[-0.85  5.11 -2.85  4.64] : k_657
[-8.19  0.79  0.46  2.91] : k_325
[2.59 1.00 4.63 0.45] : k_306
[ 1.01  5.11 -4.91  4.64] : k_502
where: [0.45]
k_306, 3
where: [2.59]
k_306, 0
where: [2.91]
k_325, 3
where: [-0.85]
k_657, 0
where: [1.00]
k_306, 1

[ 1.68 -1.10 -0.39 -1.32  0.78 -0.58  0.66  0.82  2.17 -3.02  1.14  0.56
  0.78 -1.36 -3.23 -1.05  3.66 -2.06 -2.30  1.18  2.00  3.86  2.56  1.34
  2.00 -0.26  1.78 -0.25  3.26 -0.11 -2.22  1.37  3.39  1.21  0.99  1.74
 -2.31  2.25 -1.37  1.10 -1.90 -0.36 -3.01  0.92 -1.46 -0.60  2.78  2.11
 -1.93 -3.84] : k_966
[ 1.32 -1.20 -1.57 -0.59 -3.76  3.26  1.09 -0.17 -0.43  3.20 -5.06  1.52
 -2.65 -0.95  1.02  0.54  1.43  2.36 -1.47 -0.93  2.45 -3.33 -1.99  2.94
  1.01 -3.04 -0.25 -2.84  0.31 -0.99  3.44 -1.57 -2.12 -0.68 -0.56 -0.53
  3.84  1.53  2.56  1.04  1.59 -1.54  0.82 -0.95  1.91 -7.72 -1.07 -0.66
  1.37  0.34] : k_498
[ 2.19 -1.34 -1.45 -0.66 -3.48  2.18  1.70  0.39 -0.21  2.62 -4.73  1.01
 -2.65 -1.16  1.02 -0.52  1.93  2.59 -2.00 -1.32  2.78 -2.49 -1.55  2.05
  0.45 -2.31 -0.35 -3.46 -0.10 -0.70  1.87 -1.13 -1.40  0.15 -0.06 -0.39
  3.57  2.37  1.92  1.42  1.27 -1.22  1.28 -1.34  1.48  1.28 -0.50 -0.99
  1.11 -0.31] : k_206
[ 1.68 -2.73  0.23 -0.25 -0.12 -3.50  1.27  2.16  0.62  2.19 -0.49  0.05
  1.84 -2.05  2.80  0.54 -0.63 -0.32 -0.41 -0.46  0.51  2.69  2.78 -3.98
 -2.78  3.56 -1.31 -0.42  0.62 -0.41  0.61 -2.00  2.67  0.68 -0.15  2.70
 -0.94  5.51  2.29  0.97 -1.90  1.77 -1.50 -1.64  0.12 -1.06 -1.16  0.64
 -1.31 -2.08] : k_368
[ 4.83 -2.98 -0.67 -1.01 -0.55 -4.12  3.41  3.43  1.11 -0.13  0.16 -1.36
  0.61 -3.07  1.15 -4.13  2.58  0.96 -3.14 -1.79  2.82  4.70  2.67 -4.69
 -3.34  3.56 -2.16 -3.82 -0.30  0.12 -5.21  1.15  3.39  3.72  1.94  2.02
 -0.26  6.72 -0.37  3.08 -1.90  1.93  1.17 -2.50 -0.81 -2.61  1.75 -0.82
 -1.67 -4.12] : k_833
[ 0.44  0.00  0.12 -1.04  0.59  1.11 -0.68 -0.67  2.22 -3.31 -0.66  1.85
 -0.01  0.15 -4.60  0.36  4.15 -1.83 -2.00  1.65  2.12  1.86  2.13  5.07
  4.10 -3.34  4.12  0.83  3.76  0.35  0.30  0.07  3.68 -0.23  0.39  1.54
 -1.63  0.56 -1.37 -0.37 -1.27 -2.01 -3.70  2.32 -1.46 -1.22  2.87  2.68
 -0.68 -3.19] : k_637
[ 0.95 -1.34 -0.95 -0.45 -2.82  2.03  0.66  0.11 -0.16  2.91 -4.08  1.46
 -1.60 -0.88  1.29  1.16  0.69  1.55 -0.94 -0.54  1.79 -2.16 -0.80  1.87
  0.73 -1.87  0.07 -1.68  0.62 -0.88  3.60 -2.11 -0.96 -0.84 -0.70  0.30
  2.47  2.01  2.65  0.65  0.80 -1.06 -0.22 -0.48  1.55 -6.01 -1.25 -0.01
  0.93  0.06] : k_574
where: [-0.13]
k_833, 9
where: [-1.63]
k_637, 36
where: [1.29]
k_574, 14

